Each named move below is a turn or a mirror, shown by a few rows before and after it. Which moves, in which order, take the first row of each later pair to the second? The first pair is answered.
pekab (before |-> after):
[-13  16   4  15  13   2  -3  22   0   8  -6   1   3   0] |-> [-13  16   1  17  13   2  -1  22   0   7  -5   3   4  -2]
[ -1  10 -11  12 -12   0   9  26   7   6  14  16  41 -20] |-> [ 10  20  21   0 -15   6 -22  28  23  12  -7  -1  26   0]
[ -9  11  -3   4 -10  12 -12  -6 -11   9  -8   1  -6   9] |-> [-13   9 -13   9 -10   9  -2  -6 -15   7  -1   7  -2   4]
Rugi (before |-> after):
[  2  -2   5 -12   3 -10  -6  -4   7  -7   2   6 -17  10] |-> [  3  -5   4 -14   1 -11  -6  -4   8  -8   3   8 -14   5]
[ -2 -10  -1  -3   8  -8  15  -4  16  -5   0  22 -23   4] |-> [ -3  -9  -3  -2   8  -8  15  -6  17   1   1  23 -23   4]
[  0 -13  10   6  12   3  14  -6  -4  -7   5   8 -12   2] |-> [  1 -17   5   4   8   1  13  -6   0  -5   5  15  -7  -6]
fizul (before |-> after):
[-17   1 -27  -7  12   3  19  -5   7  18   0  16   6   4] |-> [-12  -6 -28 -16   8   2  11  -9   3  16  -1  14  13  -9]
[ -6  12 -16   2   0   8  -4 -18   8  27  -5   0   2  -1] |-> [ -9   0 -15  12  -4  -1  21  -5  15   9   4  21  -2  -7]
[  4  -9   2  -2  -5  -3   2   5   6   0   2  19   3 -16] |-> [  4  10   2  -3   4   6 -15  -6   1  18  -6   1   0   0]
Then:
Between the rows of a pair lie two moves.
[ 12   4   7   7 -15   0   6  12   7   8   1   8  14  -4] |-> [ 11   7  -2   5 -11   1   4   7   0  14   3   4  20  -8] | fizul, pekab
[  2  -3  -4  -7  -3   4 -10 -17  20  20  -7  19 -24   4] |-> [  1  -7  13  -6   3   7  -9 -11   6  -4  -8   2 -35  19] | Rugi, Rugi
[  0 -21   4  -8 -14  -7 -13 -17  22  10 -14   8 -12 -11] |-> [-11  -8 -15   5  -6  -3  -2 -24  18  26  -7  11 -10  -3] | pekab, Rugi
[-15  -5 -12   8   4  -5  -5 -12   5  15 -14  12   5  -8] |-> [-17 -14  -6  12   3  -9   8  -4   3  -2  -9  17   1  -9] | Rugi, fizul
[  4  -6   4  -5 -10   4 -12   7   4   6  -3  13   8   0] |-> [-4 -1 -8  6 -4  4  3  7 -1 10  6 17  9  5] | fizul, pekab
[  8  -6  17  -6  11   7  -8  -2   0  24 -34 -16  -9  10] |-> [ -3 -29 -11   6  13  -2  29   0 -24   1  -8   2   7 -16] | Rugi, pekab
[ 14 -11   5   0   3 -17  -4   2  -8  11  -5  -3 -15   5] |-> [ 11  -9  -3   2   6 -17  -2  -3 -16  17  -1  -5 -11   3] | pekab, fizul
[-11 -15  -8  -6  11  -8  14 -27 -19 -18   4  -9 -32   7] |-> [ -5 -15   0 -16   9  -5  -1 -30 -17 -15  -5 -16 -32   7] | fizul, pekab
[  4  -9   2  -3  -4   0   1  18 -27 -26  10  -9  17 -15] |-> [  6   0   8  -2   1   6  -6  18 -30 -24   6 -20  13  -4] | fizul, Rugi
[  5   1 -17   3   6  11   6   3 -44 -17  25  -8  23 -21] |-> [ -1   4 -16  14   6   8  21  12 -39 -22  30   1  15 -13] | fizul, fizul
[  1   6  13  -1   1  -1  -9  -2  -8 -11   1  -6 -18  15] |-> [ -5  -3  -9   5  -2  -7  11  -4 -13 -13  15  10  -6  -4] | pekab, Rugi
[ -1 -17  -4  -6  -5   1  -3 -12  19  10 -18   9 -14   0] |-> [ -4  -8 -13  -3   1   4  -5 -19  10  19 -17   2 -11   4] | pekab, fizul
[ -9  22 -24  21   9   6  15  15 -14  11  19   9  32  -4] |-> [  3   0  15  11 -11  -4  13  39  18 -20   8  25  16  -7] | pekab, fizul
[-1 21 -1 15 -3  6  9 22 22 16  7 12 14 18] |-> [  5  17 -12   1  -7   6  -9   7  18  30   3   9  26  -3] | fizul, Rugi
[ 11   0  -7  -5   5   5  10  13 -29 -13   6 -15  11 -12] |-> [ 10  16   2  -1  10   9   5  14 -25  -3  -1 -25   2   8] | fizul, pekab
[  4  -1   3  12  10   9 -13  11 -18 -22   9 -24   4   8] |-> [  6 -13  -7   9   2   2  -7  11 -16 -24  15  -8  15 -13] | pekab, Rugi
[-16  -5  -6  14  13  10  10   7 -18 -19  17  -1  -9  26] |-> [ -1 -10  22  -4   2   9 -15  13  -3 -27   0  -7 -15  24] | Rugi, pekab
[ 18 -11  24 -12 -25 -16 -13  -6  26   7 -15  18  -5 -23] |-> [  6  27   4  -2  -2  -2 -21 -25   8  44 -16 -10  -4   5] | pekab, fizul
[  9  -7  -5  12   7  -8  -2 -20  23  14 -17   4  -3   3] |-> [  7  -6  -3  17  10  -7   3 -18  22  10 -16   3 -10  12] | fizul, Rugi
[  2 -24  -5  -4  -7 -13   6   2  13  -9   4  14   4 -21] |-> [ -8  -6   0  15   2 -10  21  11  19  -4   5  15  -9   6] | fizul, fizul
[-9  4 -4 14  5 -2 15  6  8  8  6 10 -5 10] |-> [ -2   0  15   7   5  -1   6  10   8  -6  -2  -1 -12  16] | pekab, Rugi
[ -7  -3 -22 -14  -1 -12 -19 -12   1  24   2  16   4  -7] |-> [-14   8 -25  -4  10  -8 -12 -15  -8  26   5   6  -4  10] | Rugi, pekab
[ 15  -5  19  -4   1  -1 -22 -10   2   5 -19 -12 -14   5] |-> [  6 -23 -13   7   2 -10  11 -10 -15  -8   5   9   4 -22] | Rugi, pekab
[  9  12  25  -4   1   9 -18  18 -24 -11   4 -29  14   8] |-> [ 13  -3  22  -9  -6   4 -14  20 -24 -22   8 -19  19  -9] | fizul, fizul
[  4 -11  15  -7  -7  -4  -1   7   1 -17  -6  -6  -4   1] |-> [  6 -11  14 -11  -9  -3  -7   4   1 -14  -7  -8  -1  -3] | fizul, Rugi
[ -8  21 -17   6   9  12   7  -2 -11   6  20  -9  17  -5] |-> [ -6  11  -5   5  10  10   9   3 -20 -16  21 -16  12  -1] | Rugi, Rugi
[  6 -10 -18  -9 -10 -10  -2 -15   5   9   7   7   7 -16] |-> [ -1  10   4   6  -5  -5   4  -1  22  11   2   4 -16  19] | pekab, fizul
[  4  -4  10  -2   9  -5 -17   9   3 -13  -9 -12  -4   9] |-> [  5  -9   9  -4   7  -6 -17   9   2 -15  -9  -9  -3   3] | fizul, fizul
[ -3  14  22   8  -5  19   3   9  -3   8  20 -21   9  15] |-> [ -5   4  10  11  -6  14  17  11 -12  -3  30 -12  16   3] | pekab, Rugi
[  4  30  21   7   6   5 -14   3  26  38 -16  14 -18  16] |-> [ 12 -10  21  -2 -14 -11   2  13  33   5  -7  43  -7 -24] | fizul, pekab
[ -8   4   6   0  17   0 -10 -23 -22  -5  -5 -26 -25  28] |-> [ -7 -31  -8   1  -8 -19  20 -10   0 -21  12  25  -8 -18] | fizul, Rugi
[ -5   0   9  -6 -12  -8  13   9  -9  -2   3  12  -8  -3] |-> [ -3   4  14 -11 -14  -6   3   7  -1   7  -3   9 -11  -1] | Rugi, pekab
[ -5 -11   8   4  -7 -12  13  17  13 -13   9  18   3  -6] |-> [  0  -5  16  -2 -12 -10  -2  14  25   0   1  18   0  -2] | pekab, Rugi
[  1  10  32   6  -9  -4   2  22  36  -1 -13  10 -12  13] |-> [  3 -19  -6  -6 -16 -13   9   8  11 -11   4  25  18 -37] | fizul, pekab
[  6 -26  -7 -16  -6 -16 -19 -27 -16 -16  -4  -7 -17 -17] |-> [ -1 -31  -4   1  -6 -22  10 -10  -6 -30   7  11 -27 -10] | fizul, fizul
[ -7  18  -5   2   8   5  -3 -29   4  33 -13 -12 -26  22] |-> [  5 -13  25  -8 -15  -8   2  -7  32  -4 -16  11 -36   8] | fizul, pekab
[ -3  -3  -5  -7  -3   2  -8 -14  11  13  -9  -1 -19   5] |-> [-10  -3 -17   2   3   2   5 -16   0  10   0  -1 -18   7] | pekab, Rugi
[ -1   6  15  28   8 -12  15  19 -12 -18   3   9  16  -6] |-> [  9   2  30  16  -1 -13  -1  22   0 -19  -8   8  15 -10] | pekab, Rugi
[ -1 -30  33   0   0  -7  19   9   3 -48  -5   1 -27  11] |-> [ 11 -18  18 -28   6   6 -31 -24 -23 -17 -20 -36  -5   0] | pekab, fizul
[ 19 -20   6   8  -1  -1  -6   9   1 -20  -4  -3   1   8] |-> [ 22 -21   1   5  -7  -4 -10   7  11  -9  -5   6   8  -4] | Rugi, pekab
[  5  -3  10 -13 -13   8 -27 -16  25  13 -29   3 -14  13] |-> [-14 -20 -33   9  -5  -2  23 -16  -5  -5   6  25   4 -12] | Rugi, pekab
[ 17   8   1 -18 -14   9 -29   2   3  18  -7  -6  22 -13] |-> [-2 13  9 17 -9  2 21 27 20 -1  9 19 -3 15] | Rugi, fizul
[-16   8  15   9   8   8   9  -4   2   1 -11   7  -5   6] |-> [ -9  -9   5  -6   1   5   1 -10  -6  -5  -9  10   8 -19] | pekab, fizul
[-11  23  -1  24   9  -8  27  32  17  -3  -6 -13  -3  28] |-> [ -2  -6   3  11  -5 -17  31  40  16 -31   0   0   7  -3] | Rugi, Rugi
[-15  -5 -15   9   6  -6   9 -21 -10   8   8   1   0  12] |-> [ -6 -10  13  -2   2  -5  -9 -14  -8 -11  -5 -13 -11  21] | pekab, Rugi
[  1  11   1  -4   0  14 -18  11  -6   1   4  -7  16   1] |-> [  3   1   0  -6  -6   9 -14  13  -4  -8   7   2  19 -10] | fizul, fizul
[ -2   3 -14   7   4   4  -1  -3   8  14   2   3   0   4] |-> [  1   0 -14   2   3   5  -8  -7   5  14   1   1   3  -1] | fizul, fizul
[ 11 -11  12 -11  10   4 -22  -5 -41 -31  -3 -38   4   1] |-> [  5 -28  13   6  -2  -9  16  19 -23 -53  13   0   3  -9] | fizul, Rugi
[  1  -6   3   0  -6  -1  10  17  10  -9   1  13  14 -13] |-> [  3  12   7  -8   6  10 -17   3  -3   5 -10 -16  11   4] | fizul, Rugi
[ -4  -9 -17  -4  -4  -8  24   4   8  16   1  21   4 -25] |-> [ -5  18  -4  -5  14   8  -1  -7 -11  28 -12 -22  -8  11] | fizul, Rugi
[ 24 -23  29  -9 -20   0 -19  15  14 -13 -12   8   8 -15] |-> [ -4  -7 -23  28   0   1  30   6 -15   3  21  20  21 -10] | fizul, pekab
[-15   0 -26  -6  14   3  -6  -4 -20  10  -3   1   3  -5] |-> [-14  -4 -16  -6  17   4  -4   0 -28  -5  -3  -8  -3   2] | Rugi, Rugi
[  9 -11  14  -9  -4  -2  -4   3   4 -10  -4   0 -12   2] |-> [  5   1  -1  -9   5   4 -12 -11 -12   7  -3 -13  -5   3] | pekab, fizul
[-13 -17 -12 -15  12  -6   1  -2 -17 -16   9   8  -1  -4] |-> [-19 -11 -10  -5  15  -4  10   3 -12 -14  11  10  -8   8] | fizul, fizul
[-12 -13   2   6  10  -4  20  -9 -11 -12   2  -7 -25   8] |-> [ -7 -23 -12  -1  -2 -11  21 -11   1  -3   5  13 -10 -19] | Rugi, Rugi
[ 12  -7   9  -6  -8  -1   1  -1  20  -5  -4  18   0 -10] |-> [ 11  11   6  -8   0   8 -15 -11  13  14 -11  -1   0   3] | pekab, fizul
[  7 -13  -3  -3 -10  -6   9  24 -11 -20   8  11  34 -26] |-> [ -3  22 -18   8  10   8  -1   8 -28  14   6 -14  34  -1] | fizul, pekab
[ -4  -8 -17  -7   9  -3   2 -10 -21  -7   6 -11  14  -5] |-> [ -7 -12 -17   0   8  -5  14  -2 -16 -14  10  -2  11  -4] | fizul, fizul
[  3  19  11   2 -12 -11 -21 -16 -13  12 -28   2 -21  -3] |-> [ -9  17 -16  14  -5 -14   4 -21 -28  14 -11  12 -11 -11] | pekab, fizul
[  6   3   8   1  -9 -17   4   2  29  15  -3  18   3   2] |-> [  5  12   9   2  -7 -14   0  -2  27  21  -5  12   2   7] | fizul, fizul
[  6   2  -1  15   6  -5  11  -8 -15  -6   9  -1   0  12] |-> [ 13   1  16   5   1  -4  -4  -4  -7 -10  -1  -6  -4  14] | Rugi, pekab
[  9 -13   9 -20  -3  -7 -30 -33   8   0 -26 -12 -24  -9] |-> [  8 -30   8 -14 -10 -17  -9 -22  15 -19 -15  10 -23 -22] | fizul, fizul
[  4  -9   8  -2   0  -3   8  11 -23 -32   7  -5   1  -2] |-> [  3   1 -20  -3 -10  -6   3  -2  -1  12   7  20  18 -22] | Rugi, Rugi
[-11  26 -24  13   4   3   2 -11   1  44   3   9   0   3] |-> [-16  25 -13  21  18   6  13  -6 -21  17   8 -10 -13  23] | Rugi, pekab
[-16   6 -24  16  19   7  12 -13 -17  10   4 -12   5   5] |-> [-10   0 -27   4  16   6   2 -18 -21  10   2 -15  13  -8] | fizul, fizul
[-12  16  -7  20  10  27  12   2 -11  -1   9 -13 -11  18] |-> [ -3  13 -11   1   7  29 -13 -11 -20   6   0 -28   1   3] | fizul, fizul
[-5  2 -3 12  7  5 14  5  0  1  4 10 11  3] |-> [ 0  3 -8  1  7  9 -4 -7 -6 11 -2  1 18 -4] | fizul, Rugi
[ -5  11 -17  -1  12   2 -19 -17 -14  12   9 -27   4   1] |-> [  1 -12 -20 -11   1  -6 -14 -15 -13  -5  15 -13  13 -24] | fizul, fizul
